In the data rows, 128 means zero.
Some points, each followed by its number:
92 112 151 148 132 106 146 124 119 133 164 122 121 110 147 135 119 95 112 124 152 189 106 120 0
95 104 132 169 163 138 80 150 110 92 154 120 99 82 148 139 131 78 119 114 120 179 102 157 1
158 146 63 171 154 166 5 209 120 104 83 83 127 106 132 126 189 157 189 122 65 116 155 139 2
132 176 135 83 118 59 206 43 81 167 67 33 167 186 116 131 78 201 205 113 179 119 116 52 3
79 86 126 183 178 126 65 155 94 98 136 108 103 75 153 164 132 83 150 111 109 197 90 171 4
142 93 126 138 129 144 134 131 138 132 125 200 123 139 117 150 117 134 117 156 84 96 129 204 5
127 131 112 137 143 131 95 150 121 122 114 105 133 123 131 124 141 136 147 124 121 138 127 121 6
129 153 143 112 115 104 155 116 127 141 135 96 139 128 130 114 130 132 118 117 170 142 127 79 7
128 155 111 116 128 137 93 153 139 116 137 93 129 120 118 108 161 118 130 112 145 133 146 78 8
71 126 194 142 125 60 216 82 112 150 177 69 133 108 157 126 98 84 99 109 230 246 78 56 9
125 123 116 153 140 148 87 176 136 115 145 144 116 96 137 123 155 104 110 126 114 145 142 136 10
161 143 103 103 112 183 82 170 150 120 122 167 136 124 114 106 164 142 117 127 89 65 167 136 11
105 73 144 171 146 131 141 120 103 136 125 176 119 120 142 173 103 118 133 147 78 152 94 218 12
105 103 138 155 154 109 132 116 105 122 128 126 117 121 142 155 108 111 143 124 120 162 99 162 13
110 142 127 153 140 121 99 148 112 126 127 77 135 102 148 127 143 125 152 109 144 171 120 88 14
77 94 146 159 167 99 122 120 92 110 148 106 113 98 146 151 109 93 141 112 133 202 87 147 15
112 90 174 121 120 105 227 61 123 153 138 182 123 155 128 151 70 127 95 148 137 136 102 181 16
122 128 145 124 117 118 149 113 117 147 136 132 137 130 132 131 119 130 125 130 135 133 124 119 17
95 95 158 144 138 104 175 87 103 138 136 140 126 131 139 157 85 119 126 131 134 165 89 159 18
95 125 138 136 136 117 128 128 117 119 153 109 123 109 141 130 129 103 124 119 146 176 108 106 19
123 139 89 150 162 116 70 144 86 122 80 57 145 135 133 151 143 167 216 117 95 136 122 107 20
126 103 141 116 110 151 144 137 167 120 174 213 103 121 115 122 138 89 63 152 112 113 141 168 21
110 140 119 154 145 120 96 158 104 125 137 69 131 98 148 123 148 123 151 114 140 180 114 93 22
150 120 156 86 96 111 221 53 139 158 110 182 136 185 100 130 79 153 108 153 138 75 125 159 23
138 183 87 137 133 125 65 174 108 129 96 27 148 120 134 111 172 165 190 112 137 143 146 39 24
137 135 113 120 119 137 106 147 142 119 136 128 126 123 129 118 150 126 118 129 124 125 138 108 25
127 117 156 117 99 114 182 109 147 142 154 159 125 139 127 120 110 117 89 139 148 134 131 127 26
113 171 105 126 141 135 64 175 126 107 134 36 131 98 144 90 175 114 144 96 162 170 139 33 27
147 131 147 101 92 125 185 103 153 147 140 174 135 147 117 118 109 126 86 147 144 104 143 128 28
153 156 106 135 119 124 112 145 121 143 102 82 145 135 128 120 148 168 163 128 119 121 140 90 29
114 86 131 141 134 113 162 99 103 147 104 162 135 146 125 175 92 156 157 141 82 121 108 198 30
135 113 144 119 114 127 158 117 142 143 137 164 126 137 122 131 118 130 107 146 129 121 132 150 31
99 116 134 159 145 106 130 125 105 119 130 88 126 110 140 143 112 117 142 115 143 183 101 114 32
123 146 148 91 111 79 215 49 102 164 100 100 156 173 126 139 80 166 162 128 164 120 110 93 33
109 127 118 157 146 146 64 186 136 99 159 107 103 78 148 110 165 84 112 115 135 175 130 113 34
161 160 112 83 99 125 153 109 132 151 95 116 151 174 107 118 133 178 149 139 127 65 156 92 35
157 141 58 178 152 162 12 209 116 103 84 90 129 108 132 130 181 155 195 114 59 113 146 144 36
143 131 143 85 105 129 174 88 145 133 140 174 130 153 111 117 112 127 95 140 145 85 136 136 37
115 107 142 149 133 134 123 140 138 123 149 152 112 104 133 131 129 101 104 135 126 151 123 148 38
172 150 116 95 99 116 172 95 131 159 81 140 152 181 104 127 116 191 153 150 117 62 148 129 39
113 177 107 125 150 139 49 186 136 99 156 39 125 79 146 82 184 91 124 83 181 176 139 26 40
99 103 171 131 118 118 173 107 147 124 184 163 108 109 144 121 108 70 58 131 177 172 111 133 41
111 136 92 159 163 114 69 153 90 122 98 58 128 117 137 149 145 143 199 111 102 158 115 112 42
120 166 129 113 124 75 180 78 96 156 88 45 162 159 132 131 109 173 184 119 176 147 115 50 43
130 93 142 121 118 126 170 96 127 145 123 192 135 151 119 158 93 141 128 154 98 97 118 190 44
107 103 123 167 154 138 81 162 118 108 137 130 107 98 143 140 139 104 137 124 103 161 113 167 45
127 133 113 115 138 152 91 148 129 114 126 140 128 122 131 126 143 122 129 125 109 107 137 136 46
142 106 121 132 132 167 95 151 149 105 137 191 105 122 116 128 143 110 104 136 95 97 142 191 47
117 153 160 85 96 92 211 71 134 156 148 104 146 149 127 108 102 125 96 131 197 142 127 59 48
135 127 148 119 107 100 199 85 123 160 117 139 142 154 118 136 91 153 129 147 138 119 119 128 49
133 120 107 147 141 136 96 147 123 120 113 129 124 124 126 141 131 135 158 124 96 108 123 159 50
139 150 94 157 147 128 63 172 106 123 91 67 136 115 135 128 157 157 185 112 101 143 139 107 51
140 130 129 112 115 101 186 84 106 158 90 127 149 166 116 148 94 175 161 141 122 96 125 137 52
157 140 111 112 121 129 128 119 126 136 93 120 139 154 114 124 124 167 158 131 108 88 141 129 53
129 134 120 131 124 138 103 150 136 116 140 134 120 112 128 122 146 111 115 127 123 136 138 126 54
123 121 124 136 140 131 108 137 118 117 125 124 124 118 132 133 129 127 140 125 125 144 120 128 55
119 121 119 139 141 113 135 110 105 140 102 108 142 144 129 155 116 154 178 131 108 129 115 135 56
130 93 131 135 125 140 143 117 137 138 130 190 120 136 120 146 115 129 115 152 84 95 124 200 57
116 116 108 161 164 138 60 162 105 103 126 110 114 97 138 139 145 107 154 111 102 156 114 155 58
120 157 120 130 138 104 114 125 105 119 109 44 134 119 130 120 133 134 158 106 167 158 121 68 59
127 156 158 85 102 116 172 106 154 129 168 113 122 126 136 85 125 89 74 113 209 145 127 52 60
105 160 166 99 100 82 203 87 136 146 174 80 138 131 137 95 111 105 89 115 215 177 118 33 61
146 142 99 156 144 142 64 175 122 117 106 95 130 114 138 122 159 141 156 122 97 130 142 115 62
126 135 90 141 158 141 51 156 105 102 95 86 126 116 131 138 149 140 182 107 99 128 123 132 63
104 87 165 127 121 110 189 81 123 144 156 186 120 130 131 157 89 106 96 141 131 147 103 173 64
124 89 152 132 125 148 140 126 147 120 162 208 103 118 131 134 117 90 76 142 113 121 119 195 65
119 176 108 135 143 130 57 170 124 101 141 28 126 89 147 90 176 104 139 88 170 181 134 25 66
93 127 128 150 162 118 96 141 114 104 143 88 115 89 148 129 135 94 131 106 141 182 106 108 67
121 142 138 123 118 98 160 109 117 142 127 94 129 131 140 126 117 137 130 126 157 163 119 95 68
125 115 89 148 152 143 68 157 113 117 104 124 129 125 129 154 152 145 180 136 78 120 134 158 69
135 142 120 113 128 129 118 128 132 117 126 114 130 125 126 117 134 122 130 120 138 114 136 113 70
157 101 108 135 135 171 92 158 150 114 123 204 113 130 112 138 143 129 113 151 61 65 148 215 71
118 129 162 117 104 123 173 118 143 138 167 135 120 121 136 112 118 101 80 129 170 159 122 95 72
140 163 118 114 123 125 128 122 130 133 115 87 137 141 127 113 136 146 149 120 155 119 142 78 73
120 130 134 110 120 119 168 106 127 146 129 123 147 141 129 127 114 137 127 137 140 127 125 113 74
143 120 106 131 134 159 83 162 145 105 137 160 113 107 127 119 148 111 104 123 103 102 144 169 75
112 129 114 144 161 95 121 114 79 144 80 68 149 142 137 168 107 169 216 121 102 153 108 127 76
135 150 101 118 137 164 59 181 147 101 138 113 124 101 133 96 172 110 122 111 130 119 154 96 77
99 117 131 149 152 130 103 140 115 105 147 106 122 96 149 138 133 95 133 111 127 174 104 132 78
132 149 134 87 117 78 208 47 102 161 84 73 162 180 122 140 78 182 178 127 157 114 117 85 79
139 146 130 106 114 146 120 141 164 111 155 138 118 114 122 99 145 98 79 116 164 118 144 103 80
140 175 130 88 114 108 149 111 146 125 133 89 129 144 114 92 130 130 115 117 186 118 139 53 81
180 164 102 88 96 163 109 155 178 119 137 157 125 137 106 78 164 133 85 133 134 58 178 93 82
102 116 122 147 151 96 141 106 85 137 93 86 144 139 131 168 104 163 189 127 110 155 100 133 83
109 121 169 98 107 102 208 78 142 146 166 163 127 145 123 130 99 106 85 138 159 134 117 119 84
133 93 147 121 117 145 150 119 149 128 150 210 113 136 119 137 111 105 87 146 112 95 127 195 85
132 115 103 148 147 142 92 144 121 110 107 133 119 125 125 143 130 135 150 130 87 110 127 173 86
157 174 105 105 112 145 93 159 153 122 129 102 131 129 125 89 168 131 119 122 144 100 162 73 87
175 162 91 96 108 169 69 166 173 104 113 141 122 137 102 84 176 136 106 130 114 49 186 111 88
142 142 131 106 114 149 119 144 164 112 158 154 112 117 116 95 141 98 76 126 155 114 148 114 89
108 122 139 135 128 127 128 141 142 121 160 136 120 105 137 117 135 92 101 125 148 156 126 106 90
90 123 152 159 135 91 143 123 103 132 153 81 133 106 153 136 117 105 132 122 164 206 98 96 91
118 108 152 128 117 122 166 104 134 139 142 164 123 138 123 135 102 117 96 139 132 129 117 161 92
120 142 130 122 123 119 132 128 141 134 144 110 126 122 130 113 136 113 118 129 154 145 131 95 93
137 143 92 148 145 130 68 164 115 124 94 80 136 124 136 130 157 156 173 121 105 128 143 112 94
161 163 152 49 75 87 247 42 138 183 95 133 169 209 90 117 87 195 134 147 165 64 142 80 95
74 129 191 142 116 62 222 83 112 154 177 75 133 115 157 127 95 87 95 112 225 234 80 59 96
117 117 153 111 124 125 161 92 135 121 146 156 115 140 124 124 100 106 95 129 151 121 117 140 97
150 170 100 111 125 155 75 165 147 106 127 103 129 119 128 95 166 127 125 114 132 102 160 80 98
124 153 149 89 115 75 220 38 96 163 84 81 166 184 119 139 76 183 171 128 170 122 110 92 99
143 93 123 136 122 140 152 120 134 139 109 204 131 155 110 161 114 151 134 156 62 77 133 214 100
156 128 111 128 115 162 104 159 149 127 130 164 122 126 120 121 150 133 117 140 102 93 147 154 101
109 131 136 130 132 116 129 130 124 127 148 104 128 116 136 124 132 111 128 127 148 159 124 90 102
109 116 146 142 128 120 135 125 121 132 150 125 129 113 146 133 123 107 117 122 140 165 112 127 103
137 145 125 110 118 117 146 115 127 137 116 116 143 145 125 117 124 150 138 127 142 104 139 102 104
120 119 119 155 150 150 58 182 142 94 152 123 98 88 133 120 161 88 109 118 123 149 132 138 105
92 107 121 180 170 99 100 133 72 121 105 70 127 111 153 166 118 128 197 113 110 198 89 142 106
128 90 106 159 155 165 62 165 119 104 123 187 114 109 130 159 136 117 143 134 54 108 128 222 107
134 115 127 129 138 147 114 139 151 110 139 165 105 118 121 127 126 104 95 125 124 116 133 167 108
91 102 149 159 150 107 131 121 108 123 134 105 122 106 146 150 115 107 139 118 133 185 95 141 109
127 157 145 85 109 73 230 41 102 170 86 85 164 183 121 137 74 182 166 126 171 112 111 82 110
146 166 126 100 112 119 153 108 133 137 106 95 146 145 116 105 131 155 140 123 157 98 145 75 111
113 139 155 112 118 80 206 70 101 167 114 88 153 153 133 135 85 152 144 122 173 159 112 91 112
140 157 134 97 106 113 158 107 136 136 115 101 138 151 122 109 119 152 127 125 162 112 137 80 113
123 141 139 128 120 136 109 156 162 107 175 118 108 94 138 90 158 78 75 118 176 165 139 86 114
123 129 97 146 156 135 76 145 96 118 95 91 128 125 135 141 139 144 179 118 104 127 121 138 115
147 112 144 88 107 139 179 86 148 136 126 205 129 158 104 128 102 137 92 148 119 60 141 170 116
201 186 97 69 76 151 134 133 172 144 95 136 154 179 88 86 158 188 123 147 128 20 188 84 117
117 144 133 128 128 131 102 156 152 109 165 97 110 100 136 97 154 85 88 113 172 168 135 70 118
125 137 132 102 121 101 168 89 115 144 109 107 150 155 113 131 106 159 154 126 140 115 118 103 119
73 123 198 140 118 61 228 77 111 157 185 84 132 110 154 130 86 93 88 117 218 243 85 60 120
143 129 93 141 145 139 83 140 109 132 84 110 139 148 120 146 141 172 187 127 76 100 139 147 121
129 119 107 166 144 125 99 149 109 134 99 103 131 121 137 147 136 153 169 130 91 142 120 148 122
134 140 125 123 125 125 118 137 126 125 123 110 137 125 130 121 134 131 131 123 140 133 134 106 123
134 102 133 141 125 143 129 134 138 130 133 187 121 130 123 146 122 125 114 145 89 107 123 187 124
123 155 104 131 142 128 92 142 107 127 106 64 144 121 136 122 146 145 174 101 138 143 127 84 125
112 157 142 100 120 103 153 107 130 135 148 90 137 134 131 113 125 121 120 115 173 154 124 55 126
102 99 131 147 158 116 136 109 107 117 126 141 116 124 132 154 107 106 133 134 116 150 104 180 127
133 124 149 121 112 99 191 89 106 158 114 120 143 153 127 146 93 161 144 134 131 126 110 128 128
145 142 129 105 96 142 140 140 159 134 154 157 127 135 119 106 141 124 86 136 143 105 156 112 129
124 129 93 144 163 132 60 155 105 108 98 82 134 122 129 132 147 145 183 108 103 131 122 128 130
111 165 106 142 149 132 55 177 117 96 146 38 128 85 150 98 164 99 144 87 170 188 124 40 131
156 118 108 127 123 138 127 115 128 139 81 155 131 154 111 145 120 166 155 151 79 70 137 185 132
105 124 124 139 149 97 137 108 87 141 95 79 142 139 137 157 116 157 187 122 122 153 105 120 133
121 97 142 139 130 112 180 86 110 151 108 162 137 152 120 162 93 153 143 144 95 128 106 186 134
101 92 122 159 162 144 80 140 108 96 141 150 111 103 131 154 129 102 144 116 91 149 111 185 135
141 133 140 95 111 115 179 83 132 141 118 138 130 154 112 127 102 139 124 135 147 98 126 133 136
127 139 168 91 92 107 216 81 154 148 164 145 132 144 127 103 104 114 62 136 190 130 126 91 137
132 139 126 119 120 119 128 130 128 129 127 116 135 135 122 119 142 135 136 130 136 121 137 109 138
121 139 109 162 144 116 93 147 94 131 95 66 140 120 135 143 139 155 183 120 107 152 118 115 139
150 114 108 147 125 155 105 160 140 127 112 169 128 129 121 129 142 145 131 149 82 96 145 177 140
156 117 113 140 121 142 122 141 134 138 112 166 130 135 117 139 133 147 136 142 82 93 139 171 141
160 180 80 122 137 142 59 160 125 117 75 57 140 144 118 108 166 180 189 111 115 87 158 81 142
144 93 126 137 119 147 143 120 137 141 125 199 121 137 124 152 115 134 120 153 82 95 126 207 143
129 117 104 151 148 141 76 160 114 115 106 129 124 123 132 142 147 132 161 125 88 129 131 152 144
131 106 155 93 110 132 193 77 131 148 136 202 140 154 115 132 88 131 96 144 126 85 126 168 145
117 118 139 110 129 118 154 92 110 138 119 132 135 141 124 137 97 134 139 131 132 121 106 143 146
116 156 166 84 95 80 223 67 129 161 141 96 154 163 120 112 104 140 109 131 194 145 124 52 147
147 147 133 88 105 138 153 111 163 125 144 151 122 138 113 92 123 123 89 127 156 94 147 108 148
96 160 172 100 111 76 191 91 132 142 170 65 137 121 136 100 112 97 96 109 227 195 113 15 149
128 112 130 163 137 130 107 151 113 130 123 122 130 116 132 142 131 131 148 132 103 149 119 157 150
180 115 111 105 113 163 135 117 159 135 96 219 124 169 94 137 122 163 119 162 68 24 157 215 151
151 128 119 122 110 157 127 150 160 126 142 171 123 134 112 110 145 121 93 142 112 96 153 140 152
138 132 110 142 125 152 82 172 146 124 138 142 120 108 132 115 162 119 113 125 106 118 146 127 153
147 170 114 98 117 127 120 133 138 129 113 80 139 139 124 99 144 150 141 118 149 115 148 67 154
128 128 114 149 131 159 68 181 147 105 157 135 113 95 132 115 165 96 103 118 120 139 139 123 155
146 129 86 127 134 137 97 132 111 140 66 126 151 160 112 148 132 190 202 144 65 72 144 156 156
133 119 122 137 132 142 110 133 137 109 126 149 106 121 124 130 125 105 109 128 118 121 125 165 157
138 162 131 107 111 111 156 113 129 148 122 89 143 141 128 111 126 151 132 122 165 133 133 67 158
139 143 96 156 147 131 65 169 113 123 104 75 132 115 137 125 166 156 176 118 103 139 136 107 159
103 98 144 158 151 128 119 135 117 116 150 142 112 100 139 148 119 83 111 121 127 170 103 167 160
107 133 137 154 138 106 126 141 109 126 141 76 134 109 146 127 132 117 137 123 156 184 108 88 161
105 113 131 155 152 114 128 114 94 122 125 103 119 114 143 152 108 120 151 120 130 166 96 142 162
113 113 111 154 159 113 109 120 80 138 86 100 146 141 137 175 112 159 202 133 80 139 104 166 163
107 158 169 97 97 91 190 102 134 145 168 88 138 124 134 96 116 108 83 115 218 181 120 32 164
153 114 108 118 130 174 103 141 159 110 124 187 110 134 110 132 132 121 109 137 88 67 148 185 165
140 95 137 138 123 141 151 116 138 138 123 211 121 143 112 156 110 138 120 155 75 89 131 215 166
127 131 95 140 163 134 69 149 103 110 99 88 127 124 133 141 144 144 178 112 99 131 127 136 167
121 115 133 140 130 134 116 142 133 119 147 138 112 108 138 127 133 101 110 133 125 157 121 143 168
155 119 124 102 99 151 152 120 159 137 129 199 127 162 104 127 127 140 100 161 99 55 153 164 169
123 148 113 124 132 133 98 153 137 115 140 97 131 115 137 108 154 124 131 115 142 136 135 80 170
135 142 95 133 130 158 60 187 154 106 149 126 117 105 128 103 178 111 116 121 114 118 157 105 171
127 159 96 135 147 144 55 176 124 102 122 71 132 102 140 109 167 123 151 93 126 142 142 80 172
115 121 125 148 153 99 137 105 81 141 93 88 140 144 133 161 110 158 193 126 103 145 105 136 173
120 121 109 152 160 117 98 131 94 124 93 97 128 126 132 159 125 154 184 114 98 141 113 150 174
157 177 116 117 97 154 76 196 182 114 169 102 116 102 134 55 198 106 76 116 167 133 175 39 175
140 157 127 118 106 138 118 150 159 121 156 115 122 116 129 89 157 106 84 123 168 131 149 72 176
167 147 87 85 126 149 131 106 110 147 53 137 160 184 101 142 122 210 196 132 71 25 153 152 177
131 152 120 124 125 132 106 161 143 126 153 98 125 110 138 93 164 115 109 121 151 149 144 75 178
122 124 100 151 158 123 75 141 99 112 90 87 132 126 136 147 136 145 189 115 94 132 121 144 179
New points follow, each followed by the numbers of its three nearest points above, nearest first.
148 138 112 125 125 133 129 123 121 139 94 129 136 153 119 134 126 163 157 135 107 93 139 144 53 132 141
137 149 113 138 127 118 117 140 117 136 96 80 146 137 132 128 139 163 174 127 120 127 135 101 29 125 139
134 127 135 143 118 122 152 129 126 149 130 128 136 128 139 129 132 134 128 134 137 140 127 123 17 74 138
92 77 133 191 175 127 92 140 102 98 135 130 96 91 150 172 112 89 145 118 99 187 81 201 4 135 1
155 128 145 102 91 131 184 107 162 147 150 186 125 153 119 114 115 129 78 151 141 90 147 141 28 37 116
132 144 109 119 136 137 96 141 113 122 109 105 143 128 131 128 143 146 155 116 119 118 130 111 6 123 70
154 135 131 113 111 160 99 161 186 104 170 174 99 109 118 87 164 82 54 134 147 107 158 121 89 80 152
107 78 139 175 147 135 133 130 108 128 132 182 115 117 144 167 106 118 135 144 75 150 99 213 12 127 124
99 86 163 149 131 111 173 101 109 132 146 157 125 118 140 155 89 106 108 134 133 167 94 168 18 64 92
127 106 157 92 111 134 194 79 139 145 138 205 138 150 118 139 86 134 96 141 128 86 123 177 145 116 44
91 126 148 157 138 93 142 132 110 125 154 79 129 101 152 129 124 105 133 114 164 207 102 85 91 161 32
148 136 113 123 123 135 123 135 136 128 104 126 135 146 121 124 134 161 146 132 118 95 147 118 53 104 138
108 131 130 150 140 148 78 176 148 101 175 121 104 78 143 104 159 72 89 113 144 176 131 108 34 105 155
113 134 110 153 148 121 95 143 97 132 111 87 139 114 141 144 138 141 170 115 108 153 121 117 139 115 122
157 140 134 97 105 117 181 87 131 161 96 142 155 179 102 127 102 177 150 145 116 77 139 127 39 52 35
178 108 113 99 102 172 135 120 165 128 104 233 122 167 93 130 121 158 111 167 66 24 159 218 151 169 100
157 122 118 100 107 148 149 119 164 143 115 201 135 167 102 130 125 152 113 157 89 51 154 161 169 116 151
172 147 84 118 126 134 100 122 117 134 45 107 145 168 100 143 136 205 205 137 71 55 151 152 156 177 121
138 110 108 136 137 169 81 151 147 102 131 192 110 113 119 132 138 110 102 134 84 91 136 198 47 165 75
156 124 155 81 98 111 220 59 147 151 118 184 131 176 100 131 77 145 105 150 147 69 131 157 23 145 116
140 174 117 88 111 121 125 129 139 131 126 77 145 140 119 105 148 151 145 117 154 113 148 46 154 73 111
188 177 134 64 55 155 162 142 211 140 163 171 128 147 105 57 162 129 38 143 173 57 193 61 82 148 129
141 104 114 133 139 169 97 148 149 101 140 196 105 119 120 133 137 108 99 144 89 87 136 197 47 165 71
114 142 104 143 157 151 47 172 116 93 131 95 122 95 141 121 167 109 147 103 118 143 129 112 172 58 62
97 117 168 146 128 92 188 95 97 149 139 107 136 127 141 146 89 120 133 124 156 178 95 123 18 68 0
198 170 73 86 111 156 107 128 132 135 42 126 161 189 94 122 149 218 186 139 77 4 175 125 177 156 117
160 161 101 91 107 136 114 135 149 133 109 116 147 157 104 115 156 170 145 136 118 76 162 86 35 53 154
104 125 170 135 112 92 190 107 128 147 162 115 125 120 145 122 114 106 93 127 178 186 108 91 72 0 68
104 125 126 149 158 128 95 145 109 107 134 93 125 95 151 129 139 104 142 104 139 178 110 108 67 78 22
118 124 109 145 154 116 110 128 96 133 94 89 136 135 131 152 125 154 185 124 98 144 111 134 174 56 173
102 64 157 167 152 125 144 116 101 135 134 185 117 115 138 175 93 118 125 138 86 164 89 224 12 127 30
124 123 123 157 137 149 81 170 135 120 145 124 117 95 136 118 159 105 117 125 124 151 139 130 10 155 105
108 111 134 145 136 121 130 126 119 132 136 121 123 116 138 141 123 118 126 129 128 161 117 138 103 55 168
191 123 109 96 104 174 129 130 169 132 100 223 124 159 89 125 126 164 103 163 78 16 173 200 151 169 165
179 177 77 79 116 164 79 151 147 121 90 114 146 153 105 98 168 179 157 128 104 39 180 103 88 117 142
146 136 131 112 99 147 126 140 169 127 153 157 122 131 117 108 143 120 88 135 131 98 151 118 129 152 89
85 57 161 167 156 100 169 87 85 135 125 168 113 127 141 191 71 110 140 139 100 170 71 232 12 18 127
119 93 107 159 164 141 77 145 114 105 118 151 113 115 132 159 129 116 149 125 81 131 113 194 135 86 45
95 117 108 185 177 108 81 146 75 115 95 47 129 109 149 159 135 132 202 112 114 197 96 123 106 42 139
158 146 119 97 112 133 167 100 131 148 93 145 144 169 113 131 114 179 143 139 110 68 144 142 39 53 35
144 125 121 135 119 123 149 118 120 149 101 135 138 148 122 139 117 166 148 140 109 111 138 139 53 56 104
117 146 163 86 107 129 163 110 157 119 181 131 123 113 127 87 123 85 62 119 204 144 131 70 60 72 137
132 115 150 134 108 127 170 119 138 146 138 152 131 127 130 132 119 125 110 136 135 133 129 136 31 26 92
105 115 117 179 171 109 92 142 79 112 98 77 131 110 148 161 126 139 193 113 108 174 103 139 106 174 42
114 106 166 125 103 140 151 139 167 118 193 189 102 95 131 103 133 64 37 137 167 154 139 126 41 21 72
130 141 135 119 113 127 137 128 146 130 148 121 125 120 132 111 135 109 104 126 161 138 132 99 93 90 102
159 126 146 79 95 116 213 58 151 153 112 184 137 186 95 128 83 161 105 152 133 53 135 164 23 116 145
134 144 148 91 110 83 211 56 106 164 100 95 152 172 119 137 84 165 156 127 162 117 119 94 33 79 99
162 146 118 101 107 111 185 88 123 166 82 122 157 183 108 135 103 196 161 144 115 70 141 123 39 52 35
117 138 130 111 120 125 132 127 140 125 152 122 129 121 131 113 129 114 112 122 152 135 134 98 93 102 70
185 164 90 90 107 171 72 167 176 107 123 151 128 141 98 87 180 146 114 135 114 48 187 108 88 82 11
137 93 149 123 113 137 166 107 149 133 145 210 113 136 121 138 105 105 83 150 113 105 125 195 85 65 57
173 151 112 92 104 165 108 138 173 114 120 165 121 149 101 94 145 134 97 137 120 53 169 129 82 88 11
147 123 128 112 115 161 121 146 160 112 155 191 114 123 116 108 137 109 77 141 119 95 150 153 152 21 108
108 88 106 185 162 168 28 213 134 89 162 154 90 67 148 133 170 71 108 128 82 173 128 177 105 45 1
102 145 133 127 145 131 104 148 120 110 156 82 125 94 153 105 142 96 115 100 172 180 117 64 118 67 161
91 94 162 138 135 135 130 130 148 97 195 176 93 93 141 123 120 42 56 123 162 181 109 156 41 160 38
105 102 152 143 141 116 164 102 116 133 135 143 117 125 130 149 100 112 119 138 134 160 96 163 18 127 13
129 143 108 141 143 96 139 99 78 151 64 61 161 157 128 163 110 191 213 125 111 128 110 112 76 173 133
119 90 153 135 127 150 127 134 154 111 174 208 97 106 131 131 115 70 64 138 120 128 123 192 65 21 85
106 71 178 144 118 140 163 119 157 116 194 227 93 105 137 136 100 58 41 146 134 157 112 200 65 21 41
117 96 163 120 101 158 147 141 187 119 208 227 88 102 131 106 135 53 10 149 145 126 140 154 21 65 41
107 78 157 154 137 123 167 105 122 129 157 186 108 118 134 163 95 100 95 141 116 150 101 198 64 65 12
148 158 139 85 103 119 172 104 146 145 132 124 135 151 111 105 126 141 107 132 163 98 143 83 113 111 148
113 117 158 111 127 132 159 107 145 113 163 169 106 113 130 118 108 83 74 127 155 135 118 141 97 41 26
152 156 122 89 103 140 153 112 139 147 113 137 155 158 117 113 132 168 128 134 126 76 153 108 35 104 53
155 138 105 113 127 133 105 138 138 129 104 134 131 146 115 123 134 156 145 131 102 86 146 140 53 141 46
136 148 144 86 109 133 159 111 146 130 147 146 135 134 123 103 125 127 95 123 151 97 140 101 148 129 37
140 158 123 114 111 140 110 147 166 114 162 122 124 116 127 91 162 103 88 123 158 128 150 73 176 80 178
135 187 133 91 106 136 117 151 162 125 165 90 126 113 134 69 164 103 80 102 198 137 159 20 176 175 178
134 146 138 118 115 126 133 129 145 124 145 119 122 125 135 104 135 114 102 122 162 134 136 92 93 176 80
114 122 125 160 144 141 71 171 130 106 160 113 106 89 147 118 154 87 111 112 138 176 124 119 34 105 155
106 133 168 123 116 96 185 100 127 139 164 112 136 116 139 113 112 106 92 114 186 183 112 82 72 164 126
126 144 137 113 117 124 143 128 137 127 142 113 129 126 127 111 134 119 112 122 162 141 130 91 93 7 102
103 116 133 150 150 107 121 122 98 121 115 96 128 114 142 146 114 126 162 114 131 169 101 133 162 32 109
127 155 158 95 101 109 181 100 148 135 164 113 133 130 120 94 122 109 82 122 200 147 133 59 60 164 48
138 184 100 107 129 139 78 170 131 115 124 53 143 115 131 86 170 137 146 103 163 132 154 34 27 8 172
120 124 126 136 134 123 120 135 127 122 129 127 124 126 129 127 130 120 127 131 125 131 124 129 55 123 54
128 116 161 93 107 136 195 87 139 138 144 203 130 146 114 131 91 128 96 141 126 88 125 163 145 116 37
105 74 147 172 151 126 146 121 102 137 133 177 122 109 140 170 99 114 130 141 92 151 97 207 12 127 13
141 174 87 120 138 155 44 188 126 101 118 70 136 105 137 98 179 130 153 101 136 124 153 67 172 98 77
81 49 173 172 160 103 175 83 94 135 130 177 111 120 137 190 64 105 128 138 101 174 72 240 12 18 64
110 123 122 166 154 140 66 181 134 101 155 106 106 80 149 118 162 81 120 114 132 176 125 119 34 105 155
127 151 98 132 142 158 42 189 137 100 143 99 129 89 135 101 176 110 131 104 131 131 146 92 77 172 171
114 122 142 144 133 137 108 155 145 114 178 133 108 90 137 111 149 74 90 123 145 176 127 121 90 114 168
185 124 105 101 108 173 116 137 174 119 104 217 113 155 95 125 140 148 101 160 78 27 167 206 151 165 169
167 149 126 95 99 126 184 88 138 162 87 140 147 183 105 124 113 190 137 141 118 63 153 121 39 35 52
89 130 149 154 133 94 148 113 114 135 148 75 129 109 151 131 118 106 131 115 169 203 100 87 91 161 32
